In the data rows, the value 128 means zero.
Every row has a hidden score. In each pair, how much higher is the second row's than the first's? 15 means about the same, 30 much higher and 0 much lower. The score is a weighted sum of the row's numbers plus the product of two more (or one squared), each taken from its middle value.
107 152 160 170 166 140 114 146 75 106
142 102 141 102 111 126 122 135 158 136 >> 14
76 92 164 98 102 139 190 172 151 85
147 109 125 111 113 119 119 117 156 145 >> 5
152 114 124 105 112 125 122 125 158 141
129 90 152 101 109 131 140 155 167 122 >> 16
144 166 103 162 155 129 105 104 89 140
166 158 82 136 134 114 100 84 125 170 >> 15
122 158 136 169 162 138 110 135 87 111
146 168 93 160 153 125 101 93 95 148 >> 14
162 127 103 126 120 119 111 106 146 167
82 83 179 92 95 135 170 173 159 93 >> 3
144 98 136 101 109 124 125 138 163 139
133 165 114 162 156 127 105 113 85 130 >> 11
118 157 143 169 161 137 111 133 77 114
160 121 109 111 119 117 110 112 152 160 >> 17
139 98 139 103 109 128 132 133 161 134
118 158 145 165 164 135 111 130 74 117 >> 16
148 165 100 154 151 121 106 99 100 150
71 99 159 103 103 137 187 165 145 80 >> 14
151 167 92 155 150 121 101 96 101 145
153 113 117 109 118 121 115 112 152 153 >> 15
169 143 86 129 130 116 101 88 132 166
151 112 123 100 115 120 115 117 156 149 >> 11
138 96 146 102 107 125 129 145 164 134
120 160 137 167 160 134 112 131 84 118 >> 12
161 164 81 147 143 116 100 85 112 164
164 156 84 142 138 115 93 80 119 164 >> 12
162 130 93 119 123 116 105 96 142 163
115 145 151 167 160 136 114 139 76 109 >> 19
156 161 95 146 147 119 86 90 107 155
155 117 111 112 115 116 116 117 152 152 >> 21
168 137 94 121 126 116 106 96 142 161
88 84 170 101 101 136 173 175 157 88 >> 12
127 163 128 162 161 132 108 124 83 131
159 121 105 112 119 117 120 110 148 154 >> 21
131 91 149 99 106 130 136 157 163 124
104 150 173 172 167 142 113 161 69 96 >> 13
78 82 171 98 104 138 170 172 159 93
98 81 168 95 96 139 166 166 164 101 >> 19
143 169 97 159 153 126 102 100 95 145
70 105 151 103 108 134 193 151 140 83 >> 24
109 83 162 96 100 135 155 162 162 114
144 167 105 163 154 126 105 103 90 138 >> 18
69 106 155 107 105 135 193 149 141 80
165 133 97 122 122 112 106 92 143 158 >> 11
152 108 122 112 113 122 125 125 157 149
106 82 163 96 105 138 156 177 167 100 >> 17
65 112 144 105 104 134 201 159 136 85
132 163 120 163 162 128 111 113 85 129 >> 1
112 154 158 172 164 142 113 149 74 106
105 88 168 98 99 138 163 170 165 110 >> 14
163 161 75 144 141 116 97 89 110 165
95 83 167 99 98 138 165 168 166 100 >> 9
125 161 123 162 159 132 109 121 87 132
164 159 80 139 138 115 100 79 116 170 >> 18
104 151 166 170 166 142 117 157 74 98
75 94 164 102 103 139 186 172 147 83 >> 15
109 86 164 94 103 136 153 169 162 109
138 92 145 100 109 125 130 142 160 129 >> 15
167 137 91 125 127 115 99 89 136 165
129 165 121 166 157 131 107 120 82 129 >> 15
105 82 166 94 104 135 155 167 161 106
112 82 166 93 105 138 160 160 162 106 >> 17
79 85 170 96 102 140 178 167 157 87
123 90 152 94 105 131 142 152 163 121 >> 22
147 168 97 155 152 127 101 95 96 143
106 144 170 175 165 138 119 155 69 101 >> 22
76 91 165 98 101 141 183 168 155 85
116 84 161 95 105 135 143 156 167 114 >> 17
91 81 172 95 102 139 167 175 161 93
69 109 148 104 103 132 171 154 141 84 >> 6
99 76 167 95 102 138 162 166 167 98
152 167 86 150 146 120 104 90 108 158 >> 12
66 108 151 105 101 137 192 156 140 80
65 112 144 108 104 130 191 144 139 81 >> 14
140 103 134 102 109 132 122 136 161 136
141 167 113 161 155 129 103 107 88 136 >> 13
65 105 149 100 102 136 195 161 139 80
109 81 164 98 102 136 150 166 166 116 >> 8
88 86 172 97 101 133 174 168 158 88
166 142 91 128 127 113 87 96 137 170 >> 14
75 91 164 99 102 138 182 170 152 93
143 101 132 105 109 121 125 131 158 143 >> 17
84 82 171 99 103 139 178 171 157 89
69 98 161 104 102 135 192 170 148 90 >> 21
145 166 99 157 150 124 103 102 92 145
155 174 85 150 143 115 97 88 106 155 >> 14
108 153 151 171 165 136 112 147 75 103
103 146 170 169 167 140 121 157 68 93 >> 20
161 158 80 138 139 116 99 78 120 163
126 164 129 166 162 137 108 125 81 125 >> 17
162 138 92 120 126 116 104 95 141 162
166 133 96 120 128 118 103 101 141 165 >> 19
83 96 166 101 103 138 188 166 150 84
151 104 121 110 112 122 116 127 158 145 >> 12
76 85 166 101 101 139 178 170 155 87
107 153 168 168 165 137 114 152 73 96 >> 24
164 167 84 147 143 118 101 88 116 163
98 81 166 95 101 138 163 168 165 103 >> 14
149 109 122 108 112 120 115 120 157 145
153 169 96 157 151 125 102 98 100 151 >> 15
77 91 164 103 99 140 181 172 152 86
153 114 118 110 119 118 116 122 158 152 >> 20
112 83 164 97 103 134 148 156 162 115
162 120 108 113 119 123 108 111 154 154 >> 24
155 165 84 158 147 128 94 93 105 154
155 165 85 148 145 122 99 86 107 155 >> 22
128 160 127 164 158 131 108 123 84 126
145 102 132 105 110 124 123 128 162 140 >> 14
87 79 171 96 101 139 173 169 159 91
166 161 80 139 139 117 102 107 118 164 >> 21
164 160 77 142 137 114 98 88 115 158
114 80 163 100 101 141 157 165 163 116 >> 17
88 82 171 97 99 141 174 170 160 94
68 103 160 103 103 137 193 164 144 80 >> 24
153 174 91 155 149 123 104 94 99 153
161 126 102 116 121 114 106 110 144 158 >> 18
116 84 158 92 104 131 150 151 159 112
76 89 166 96 100 143 185 174 152 82 >> 20
104 79 168 94 101 136 158 168 164 106
103 148 179 168 164 140 116 161 70 92 >> 19
161 165 79 142 144 117 100 87 111 156
165 163 75 142 141 109 99 83 116 163 >> 16
103 80 169 95 99 133 175 177 166 98
171 143 86 126 130 112 95 84 134 167 >> 5
78 91 164 99 104 138 185 166 153 87
163 140 90 127 129 114 86 96 140 165 >> 11
164 131 102 124 124 117 104 101 145 155
163 129 96 119 122 118 105 95 144 159 >> 14
165 156 80 139 136 118 98 88 122 164
84 84 171 97 98 138 175 174 157 90 >> 14
123 156 129 164 161 133 108 130 80 119
142 168 100 149 153 123 103 97 96 143 >> 11
115 163 134 164 162 133 113 128 80 120
156 159 84 149 147 120 101 81 102 156 >> 17
106 149 172 171 163 141 115 160 72 98
130 164 129 163 158 132 110 124 82 117 >> 15
136 94 141 104 107 125 130 139 159 136
156 138 94 119 126 116 101 89 139 165 >> 9
167 164 79 144 142 124 95 85 115 162
99 83 173 97 99 138 162 173 162 102 >> 17
136 165 108 159 156 128 106 107 92 140
124 86 156 100 106 135 144 158 168 120 >> 22
133 92 143 95 109 126 134 140 165 127
124 89 151 100 101 132 139 153 164 124 >> 13
166 166 84 141 140 110 98 83 127 168
148 103 124 110 112 122 119 116 151 146 >> 10
158 122 111 115 120 116 108 115 153 156
95 80 168 96 102 139 165 182 163 101 >> 17
100 82 166 96 103 139 166 166 165 105
93 84 171 97 102 139 165 172 164 102 >> 12
100 81 167 97 101 136 157 170 165 109
165 132 95 122 127 116 105 95 142 164 >> 19
116 157 156 170 163 136 114 146 78 112
160 162 78 149 140 115 100 87 115 163 >> 9
101 141 179 171 162 138 116 161 69 93
152 168 94 156 152 125 101 91 95 148 >> 13
104 82 163 96 99 140 159 164 164 107
66 109 144 105 107 136 196 155 147 88 >> 20
113 82 160 102 104 141 151 163 164 114
105 145 180 168 168 141 110 170 70 91 >> 22
111 152 160 168 164 139 117 150 72 96
162 118 108 114 120 125 108 112 150 157 >> 14
